Rows are one point carried round by a steady rotation, each followed by how many steps it has turned.
The counts run from 0 to 304.
[  9   7  -8   7  29 -15  20 -47   2 -33  -7  13  -2   9   6   4 -15  68
  -5  12 -39 -24  10 -12 -35   5  -8   7   7 -27  11  -1  19  10 -43 -26
 -17  19]	125
[ 22  26  11 -34  15 -35  27  10   9  -6   6  42  27 -13  24 -11 -17  35
  24   2 -16   4   9 -30  12  18 -40   4  -7 -12  -8  -8   8  27 -54  24
   3  13]	105
[ -5  30  19 -11   5  15  27 -18  30 -14   9  50   4 -52   6   4  -3  35
  38   6 -29 -25  -5  -5  16  17  -5 -14  -3   4 -39   3  10   3 -33  11
 -15   2]	214
[ 19  39  -9 -17  -2 -39  22 -34   7 -37  25  16  11  -4   4 -15 -27  45
  24  10 -15 -13 -13 -16  -1 -20  -4  28  -1 -38  17  15  39  17 -34 -24
 -17  12]	284
[ 24  55   6 -16  21  -9  32 -10 -10 -15  16  36  27 -46  13 -46  -2  12
  15  -6 -26  13  19 -39  27  -2  -1  14  -4  -3  37  -1  13  23 -14 -32
  -2   4]	189
[  9  38  20 -12   2 -19   4  11  28   3  21   9   7  -7 -16   1   5  40
 -30 -18 -22 -21   2 -23   6  50 -23  -6   2 -37  34  34  25 -29 -39 -17
 -17  17]	150
[ 12  23 -11 -24  20 -13  25  -6  48  14  -4  42   2 -32  -5   6 -10  41
  12  -4 -25 -52  -4  -8 -18  21 -29 -44  -9   0 -22  24  12   4 -13   5
 -19  13]	237
[-11   1  -5 -18  27 -14  12 -29  52 -24  -4  22  -2  -9  16  16 -19  59
  -4  -4 -24 -30   8  -6 -29  15 -22   3  11 -25 -15  13  26  25 -51  -6
 -30   9]	129
[ 13  44  21 -13 -18 -10  22  10  -3  -1  26  33 -16 -44 -20 -19   8  30
 -14  -4 -30   2   2 -35   2  48 -23   1 -16   0  27  19  27 -37 -13  -3
   2  28]	70
[ 26  34 -29 -14  25 -40  18 -24 -17   4   6  32  -3   1 -13   9 -15  56
  -3   2   7 -23 -15  -9  -5  38 -32  -5 -25 -15  12  31  18 -11 -16 -28
  -5  33]	256
[ -6  44  15 -20  14 -14   5 -27   8  -4  27  23  17 -15  19  -5  -6  52
  44  -2  -9 -16  -1 -19  15  32 -20  46  12 -30  23  23  12  22 -23 -30
 -19  -4]	286
[  5  40   6 -10   1 -16  13 -14  44  -5  19  33  26 -26  12  -9 -16  22
  20 -17 -26 -18 -17  -7  43  14   2  -7  19 -34 -13   9  38  29 -40 -15
 -16  -1]	32
[ 15  45  41 -12  -8   6  19 -27   7 -18  11  45  -6 -31   9   4 -25  21
  15  10 -47 -19 -12  -1 -32   7 -11  19  -9 -16 -31   2  40  14 -28   4
   3  17]	203
[-11  12 -14   2  30 -36  16  10  25  -1  18  35 -10 -22   9  19  -5  42
 -23  -1 -27 -32 -12 -11   6  58 -24 -29 -11  11 -32  19  33  -6 -14 -20
   5  24]	248
[-12  15   2  15  20  11  30 -25  -7 -30  -7  45 -17 -46 -11  11   6  46
  -2  17 -42 -29 -11 -14  -4  14  13 -26 -19   3 -23  -9  15 -17 -40 -19
 -13  20]	221
[-11  51  -7   3  40 -33   3  -7  29 -14  29  29  18 -12  23   1 -13  14
  -8  -4 -32 -43  -6 -16   0  31  -1  -4   8  11 -17  12  42  27 -10 -39
   8   6]	271
[ -2   1 -40  -1  29 -34  31   0  40 -16   4  34 -13 -39   4  -2 -10  44
 -19   2 -34 -38  11 -13   4  13 -17 -47  -9  21 -14   0  24  10 -19  -4
  -9  23]	243
[ 27  26 -23  -7  -6 -12  22 -47  23 -13   9  12  10   9  -1 -11 -14  66
  22  11 -30 -36  -6 -15  -6   1 -22 -17  11 -36  20  15   5  -1 -29   0
 -31   8]	131
[  4  18   5  -1  19   0  10 -46  -1  -7   4  25  -2  15  11  10 -10  78
   7  12 -37 -28  12 -15 -28  38 -25   6  10 -29  23  10  -5  10 -26 -20
 -18   9]	126
[ 10  26  16  -4   6 -47  14  -2  26 -15  16  13  15   4  18  -3 -38  33
 -15  -5 -35 -24 -22   2   3   5 -21   8   3 -39  -5   1  58  35 -34 -20
   1  14]	21
[-12  22  -3  21  46 -10  17 -24   4 -27  -7  40  11  -8  21  18 -11  41
  -6   4 -40 -33  -2 -10 -13  19   2 -21   5   1 -35 -14  24  24 -41 -34
  -1   7]	118
[-13  12  10   6  14   9  35  -5  18 -32   0  37  -8 -59   1   6   1  34
  -7   6 -46 -12   5 -22   5   3   7 -32 -10   9 -30 -17  30  -8 -53  -1
 -18  13]	220
[ -8  36  25 -29  17 -24  19   6   9   5  11  42   6 -45   9  -7 -14  24
   6 -18  -1  13   1 -10   8  39 -24  45 -20 -20   5  34  39  23 -15 -31
   4  17]	179
[  9  16  12 -17  16 -37  30   3 -29 -12   6  32   3 -21  21 -23 -18  56
  -5  17 -30   6  21 -27  -7  19 -46  21 -21  -6  18  -9  10  13 -21  -9
  19  27]	98
[  0  21  13  13  10   9  19 -27   2 -17  14  13  -1 -28  -1 -11   8  45
 -21 -14 -42   5  24 -28  21  21  12  12  16 -23  41  -4  26   6 -35 -51
 -20  11]	41
[ 12  36  10   7   1  23  16 -51  -7  -5   6  24 -21 -26 -20   2  -3  47
 -16  -5 -37  -8   0  -8 -21  27  10  22   8 -36  31  16  23  -5 -16 -48
 -26  14]	46
[  0  40  18   8  16   7  23 -37 -13 -29   8  42 -11 -46  14  -2 -25  23
  -2  16 -47 -15  -4  -1 -34   0   7  23 -12  -2 -23  -4  40  26 -17 -32
   8  12]	198
[ -7  38 -11 -28  59 -39  11   4  29 -15  -5  33  32 -18   7   5  -7  33
  23  -3  10 -40 -15 -17  -2   9 -14  -8 -21  -5 -20  23  17  14 -24 -25
  -1   3]	4
[-21  58  16   3  21  -3   4 -17  28 -24  18  34  25 -42  -1   2 -11  23
  29  -9 -27 -32 -27  -7  22   4  25   2   1 -19 -19   8  37  14 -26 -35
 -17  -5]	294
[ 22   2 -41 -20  25 -22  37 -23  17 -12  -8  29 -10 -34   1 -26  -9  57
   0   6 -28 -36  26 -27  -5  -5 -23 -36 -10   4  21   9  -4   3  -9  -6
 -22  12]	239
[ 25  27   9 -16 -10  -6  37 -37  -5 -32   7  35  -8 -34   7 -14 -31  28
  16  20 -49 -13  -3 -11 -33 -23  -8  17  -7 -22  -7  -4  36  18 -37   1
  -2  17]	204
[ 30  32   1  -5   2 -40  35 -18 -40 -19  13  37  -3 -11  11 -19 -28  46
  -4  21 -39 -13  -9 -21 -13  10 -34   7 -31  -4   8 -18  21   3 -14  -4
  21  27]	97
[  0  24   8 -16   1 -45  23  19  14 -10  25  24  -9 -41   9 -13 -25  10
 -31 -16 -21   4   0  -8  10  21 -15  23 -19  -8   5  20  65  17 -19 -24
  12  19]	174
[  5  24  -5  -5  18 -37  11   3  -4   8  18  31  -3  -5   6   5  -2  54
 -19  -3 -16 -15   1 -24  11  77 -35  -3 -11   1   9  25   9 -12 -23 -16
   5  28]	252
[ -6  18  -1   6  14  15  33 -27 -14 -16   0  41  -8 -55   4  -7  12  67
  26  11 -40  -9  17 -25  17  21   4 -14  -9   5   5 -16 -16 -11 -22 -15
 -18   6]	217
[ 25  38 -25 -14  43 -40  23  -9   2 -24   1  15  38  -3   5 -22 -10  41
  16   2 -10 -28   2 -34  12 -23  -8 -16 -12  -8  30   4   5  -2 -22 -27
 -10   7]	6
